The rows of A fall into a few groups, and each row is roughly a mix of its group's hidden directions.
A:
[[ 17 -12  -7   0  12  -7  11 -26  25 -19   7 -57]
 [ 26 -47  -9  24 -23  -3  21 -24 -16  15  -7 -10]
 [ 31   1 -12  -9  10  20  13  28  10 -43  24 -25]
 [-14  24 -15  17 -19 -15 -25  32  -6  22  18  37]
 [  7  37 -15  12  38  18  27 -12  17   2 -31  -6]
 [ 14 -17 -29  40  27 -33  -2  -5 -17  -1 -25 -10]
 [ -6 -37  31 -12 -19 -12 -33 -23 -24 -11  20   4]
 [ -1  -5  -1   3  10 -29 -19  48  22   2 -19 -35]
 [ 23  37  -5 -17  28 -16 -37  -3  -4  -4  34   2]
 [-34  -4 -17  35  22 -27 -16  -1  40  -4   3  -3]
 [-29 -61  14   6   1  -7  -1  16  13   3 -22  -1]
 [-32 -50  16 -16 -18 -13  -4   8  29  15  -8  -6]
 [ 46  20   0  21 -20 -15  16 -14 -33 -19  -8  16]
 [ 20  13 -16  21  30 -44 -27   9  17  -3  -5 -23]
 [ 29  32  -6  -1   6 -10 -27 -40 -24 -14  25   1]
 [-27 -46  12 -30 -10 -17   5   9  37   4  -2  -5]
 [-28 -12 -32 -36   6   9   1  -3 -31  31   2 -21]
 [ 10   7 -22 -50   7  40  23   6   8   8  16   4]
 [ -2  15 -14  28  10 -21 -10   9  38  -7 -18 -45]
 [ 33 -46 -26  15   7  10   0   3   0   6 -28 -25]
 [ 32  35 -23  -2  12 -11  12 -42  -1 -21  -9 -16]
 [ -2   9 -31 -26 -14  38  27  16   5   0  37   0]
 [  4   4  42  26 -14 -14  -3   7 -20  -4 -47  12]
 [-17 -33  26  12 -20   4  18  14  24  22 -36  16]
 [ 15  57 -21   6   5  19  -9  -7 -31   8  14  -9]
 [ 40  -9   1 -13  13  18  -3  22   8 -49  12 -15]
 [-15 -30  13  12   3  28  33   7  -3  16 -34  31]
 [  5  23 -34  11   1  28  34 -10  25 -24 -25  -9]
 [-21  37  18 -28   2 -17 -21  -2 -18 -13  34  21]
 [ 14  -2 -35 -17  24  32  29 -12   0  14  34   7]
 [ 18  15 -12 -15  14  -4  12  -3 -42 -15  49   3]
 [ 22  24  23 -38 -12 -14  11  37  -7 -28  12   2]
 [-30 -52  11 -13  18  17  16  23   0  -9  -6  19]
 [-42  17  19  15 -30 -17 -24 -27  13  19   5  -2]
 [ 11 -23  10 -24  30  11  33 -40   4 -10 -18 -16]
 [ -5  39 -20   3  33  -3  32 -12  25 -10 -25 -15]
 [-14  36  34  -9  11  -3 -11 -17 -28  19   9  36]
 [-28  -8  21  13 -21  22 -15   6  22  25 -40 -21]
 [-34   2 -37  -6  -2  32   8  17  17   5  37 -10]
 [  1 -24  25 -14 -15 -39 -32  -7 -27   8  26   9]
 [  3 -11  11   1  48  32 -18  39   5  -1 -18  -1]
 [ 24 -10 -35 -17  16  21  24  -6 -30  -3  27  25]
 [ 24 -28 -35  -8 -11  -8 -10   1  31  -2  -8 -43]
 [  0   5   3  -5 -60 -12  18 -37   5 -11  14   3]
 [ 28  55 -23  20  17  12   4  -4 -22  -8   6  -4]
 [  2  -1 -41 -17  28   7   2 -31 -10   1  44   2]
 [  3 -22 -21  44  27   0   8 -31 -16  13 -11  24]
 [ 22 -21 -31  -2 -18  -9 -22   8   8 -15 -15 -50]
 [-14  33  20  -5  28   5 -22  13 -20   1  18  42]
 [ 26 -28  -8  -5   1  24  13  52  -4 -26   4  11]
 [  3  -4  35  37  12 -39 -13   0  -8  -5 -34   7]
 [ 31  46 -28  32  -6  18   6 -16   9  -3   9   9]
 [ -4  12 -13  -6 -24 -17  -3 -62  -2 -14 -15 -18]
 [ 13 -16 -22  17  39  14 -28  43  -6   2 -10   3]
 [-15 -23  15 -13  -8  10 -20  24  32   8 -49  -3]
 [ -6   5 -32 -37  16  28   4 -17  20  14  34 -14]
 [ 13 -12  -3 -41  19  -7  16 -47   2 -21  -4 -20]
 [ 31  25 -16   4   6   4  -1 -21  28 -52   1  -1]
 [-36  14  15  19 -28   3  -3  25  40   4 -13 -20]
 [ 23  20 -40   8  20  24  29  10  19   6 -27  13]
 [ 10  31  -9  17  21  31  26  16  24 -16 -33  -9]
 [ 43  37 -32   8 -11  -1   1 -32   3 -16  -4  -6]
 [-11   6 -41   0  22  12   0 -41 -27  -4  18  23]
 [-29  38   2  28  -9  -3   3 -30  -3  39 -10  -3]
 [ 21 -36  18  35  19  23  24 -11   0  -8  -2 -29]
 [  9  19 -40   2  10  30  33  -6  22  -6 -30 -10]
 [ 23  52 -12   8   7   5 -12 -11 -14  -5  39  14]
 [ 13 -30   2 -10   7  -2  21  45 -10 -43  -2  10]
 [ -3  -2 -41 -10   9  22  23  10  19   4  48  -4]
 [  0   7 -31  12  28 -30  -3 -33 -12 -23  15  30]
 [-13 -16  20  16 -10  29  29  -1  16   4   7  50]
 [ 51  -7 -12 -11  19  20   6  18   3 -41  -1  -3]
 [  5  13  11 -21  15  16  23 -37  25 -25 -24 -27]
 [-42  11  10  17  -7 -13 -12 -36   8  35  -7  21]
 [ 21  34 -41   4 -16   2  -5 -29  33  -4  15  -5]
 [ 16 -26 -28  10 -15   7  22  -6  30 -13 -26 -38]
 [-18  45  -6  -1  33  -3 -16  13 -18  -1   3  39]
 [ -5  25 -15  -6 -52 -26   8 -30   2 -17  15   4]
 [ 16  -1 -20 -24  19   2  13  18 -36 -18  42  14]
 [ 26  57 -10 -10  12  11  -2   3 -16  -4  31  11]
 [  6  11 -28   8  29 -18   5 -32 -25 -12  41  11]
 [ -3  -5   7  -8 -54 -24  15 -34 -15   4  20   6]
 [-14  34  12   0 -29  -8 -17   1 -19  -3  28  43]
 [ 38  43 -22  11   4  -7   5  -8  23 -33 -11   2]
 [ 41  39   3   3   1   0   3 -25 -30  10 -28   7]
 [  2  -2  12 -13 -47 -23  13 -42   9  13  22 -10]
 [ 24 -20 -28 -19   1  34  20 -21  27  28   9  -5]
 [ 17  40 -28  25  -7  11  14 -14  30 -31  -1   7]
 [  3   4 -33 -34   7  22  21  24  11  -8  41   3]
 [  4  -2  38   3   2 -27 -22   5  -6 -12 -52  12]
 [  3  24  -6 -14 -41 -30   1 -46   3   7   9 -11]
 [-22  29   2  18  23 -10  -4 -28  10  46  -3  21]
 [ 23  -3  25  -1 -35  18  21  15  31  18 -31  -9]
 [ 17   0 -12 -44  24  -5   3 -45  10 -21  -3 -13]
 [-17   1   4  30 -31   2 -14  51  -8  18   1  20]
 [ -6 -13  24 -25  28  19  21  -2  39   2 -17 -31]
 [ 24  -1 -11 -10  30  21  10 -28  24 -20 -32 -27]
 [ 37  39  -2  27   7   8  -5   3 -42 -12  -3   8]
 [-38 -30  -4  -4  13  -6 -15  31  37  -3  19 -17]
 [  9 -24  -6  -8  45  19 -18  34  -1   3 -29 -16]
 [ 36  37 -36  -2 -13 -28  -6 -25  14  -4  -2   1]
 [-20 -31   8   8 -24  14  35  13   6  19 -42   2]
 [-14  12   7 -40 -30  16 -11  13  31  -7 -37   1]
 [-24  -4 -22  12  39   8  -1   8 -35   0  41   2]
 [  1  -8  21 -29  14   3   6 -14  19  -6 -19 -57]
 [ -8  18 -19  19 -32 -11 -29  33 -12   5  17  33]
 [ 16 -23  14 -12  35   9  16 -25  33  -4  17 -31]
 [  8  33 -17  -5  22  -3 -34 -14 -10 -20  43 -15]
 [ -8  -4  20   4 -28  18 -17   6 -25  -9 -36 -42]
 [-25 -11  15  -7 -43  28  28   0  11  20  11  26]
 [ 13 -19 -11  13  50  24 -13  34  -1  -4 -21  -9]
 [ 18  39 -10   0  25  -3 -36  -8 -16 -20  30 -15]
 [-14  31  -2  15  20  18  27  -2  32 -36 -15 -19]
 [  6  -7 -42 -32   8  36  17  -9  21  12  24   2]
 [-18  33   1  29  12  -2  -2 -38   4  36  -8  23]
 [-30  10  11   7 -14  14  -7  -1  40  11 -49   3]
 [-27 -51  11 -20  23 -12  -9  20  24  -2 -13  -8]
 [-28 -31  26  -7   4 -19  -5  17 -31  37   2  18]
 [ 33 -11  40   7  -1 -26 -11 -12 -27   1 -35   5]
 [-11   4  -2 -23 -56 -22  20 -30   7   6   8  10]
 [  0  46 -14  25  14  16  29  18  29 -16   0 -12]
 [  6 -27  18   8  45  31  -2  31   8  -3 -14 -19]
 [-37  16  27  30  -5  -5 -17 -11  12   8 -42  -4]
 [-18 -30   7 -11 -22 -15 -18  11 -24  46  21   8]
 [ 37  28 -24  16   2  37 -10 -29  10   1  18  -4]
 [  9 -43 -15  16 -23  -1  20   9  13   8 -21 -40]
 [ -1   3 -38  -2 -16  33  35  10  24   6  32   2]
 [-10  -4  -3 -29  13 -13  -6  19  27 -14 -23 -51]
 [ -7  -5  -7   4  18 -39 -39 -39  -5 -17 -17  11]
 [ 24 -56 -17   6 -13  11   9   4 -10  -2 -29 -21]
 [-24  27 -15  39  -3 -26  -1 -32  27 -11  -6  12]
 [ 19  32 -12  19  19   7 -13 -22 -16 -40  30  -5]
 [ 22  28   4  12  31  27 -11 -45   6  -4  15 -12]
 [-13  25  34   6  -3 -10  12 -30 -24   9  32  31]
 [-39  27   6   7 -12 -21  -6 -44  13  17 -13 -15]
 [ 28 -28  -9 -16  11   2  15  34  -2 -46  13   6]
 [ -8  49  26 -20   2  -4 -11 -34   6  18   8  23]
 [-13 -37  19 -21 -25 -25 -37  -3  -9  19  15   8]
 [-35 -36  25 -15  17   7 -28   0  33  -8   9  -4]
 [-24 -35   7 -23 -29 -39  -3  26 -15   5  11  -3]
 [ 27  40 -13 -11  15 -10 -22 -17 -16 -16  39   1]
 [-19  17 -20 -16   4 -20 -29 -38   5 -25 -22  24]
 [  3 -24  -9   5  36  21 -12  49   5  -4 -23 -14]
 [  7 -27   2  -3  39  32 -11  39  -1   1 -27   5]
 [ 20  51 -23  24  14  -1   1 -25  24   3   7  14]
 [ 23  21  -9  -1   6 -16 -28 -21 -21 -27  46   5]
 [-30  16  10   8 -32  48  -7 -19  -1   7  26   1]
 [ -2  14 -17  35 -22  -6 -23  26 -29  24 -19  24]
 [-21 -52  18  -2 -18 -24   2  13  31   1 -16  -5]
 [ 19 -20   7 -30  29  -3   8 -38  17  -7   6 -36]
 [ 19  55 -11  25   1  16 -12   4 -22 -12  22  -7]
 [-24 -53  17 -18  13 -19 -13   4  31  -2 -11  -6]
 [ 18  -5 -26 -12  18  -7   9   0 -28 -11  57   0]
 [ 27 -14   3 -25 -27 -34   6 -37 -15 -16  15  13]
 [ -8 -31  37  -7 -15 -22 -31  -5 -32   1  24   8]
 [-33 -47  23   6  -2  -8 -21   4  31  17 -14  -3]
 [ 15  -1  -6  28  25 -17   3  54  -1  -6 -27 -10]
 [ 35  46  -1  23   1  12  -4 -22 -33  -7  -2  10]
 [-22 -28  35 -16  -1 -13 -34  -4 -15  37  -6   2]
 [ -3   5 -38 -28  -1  18   9 -15  45   6  27  -9]
 [ 10 -11  -2  13  49  19 -29  39 -10   6  -6   2]
 [  2   9  21   6 -41  12  13  12  24   2 -49  10]
 [-25 -39  18  12 -23  21  27  -4   6  11 -34   9]
 [ 13  24 -21  -5 -32 -14 -23 -47   4  21   0 -15]
 [ 21  24 -19 -23  16 -26 -23   6 -14 -21  39 -15]
 [ 16   0  13 -38 -16 -18  19 -37  25  -3  14  27]
 [ 10 -10  18 -23  29   8   9 -24  28  -9  -4 -47]
 [-16   3 -36 -27   4  22   5   5  28   4  43 -16]
 [ 37  40  -4   7   4  12  14 -25 -30 -25   1  12]
 [-20 -42  32 -12   0 -25  -1  15 -36   1  -6  16]
 [ -7 -12   4 -15  48  21 -10  41  18   3 -18  -9]
 [  9  41  -2   6  20   2 -38   2   6 -22  35 -19]
 [  5  -6 -39 -18   5  24  28  27   9  -6  38  12]
 [ -5 -27  20  -5 -30 -33 -18 -15 -39  -5  19  12]
 [-13 -15  18  40  -7   6 -11 -18  -2  23 -49   1]
 [-35  20   8  17 -11 -15 -14 -37   9  36 -14  16]]
Here is one row of each group, with its name. Which group are the others in?
[  2  26  11  -5  -2  28  -5   0  -3 -21  52  30]	C
[  9  35 -22 -11 -28 -28  -8 -45   7  -2  12   0]	D
[ 34  44 -20  21   6 -12 -12 -25  11   4  17  22]	L
[ 25   5  -4 -33  26 -26  -7  -2 -23 -20  41  -3]	R

[-33  16  -2  -5   6 -24  -8 -37  11  43 -20   0]	L
[  7 -23  34   0 -16 -12 -33   3 -31  -3  39   6]	L
[ 25 -23 -19 -12 -11   3   9  51  11 -32  10   8]	L
[  2  43 -14   6 -13 -29 -15 -36  33  -9  -1  -5]	L
[  5  -9  25  47  -7 -38  -7   8  -8 -12 -30  12]	R
[-37  11  -5   4  -8 -19   2 -38  -8  47 -10   1]	L
[  1 -26  26  -4 -13 -38 -24   7 -31   3  23  25]	L
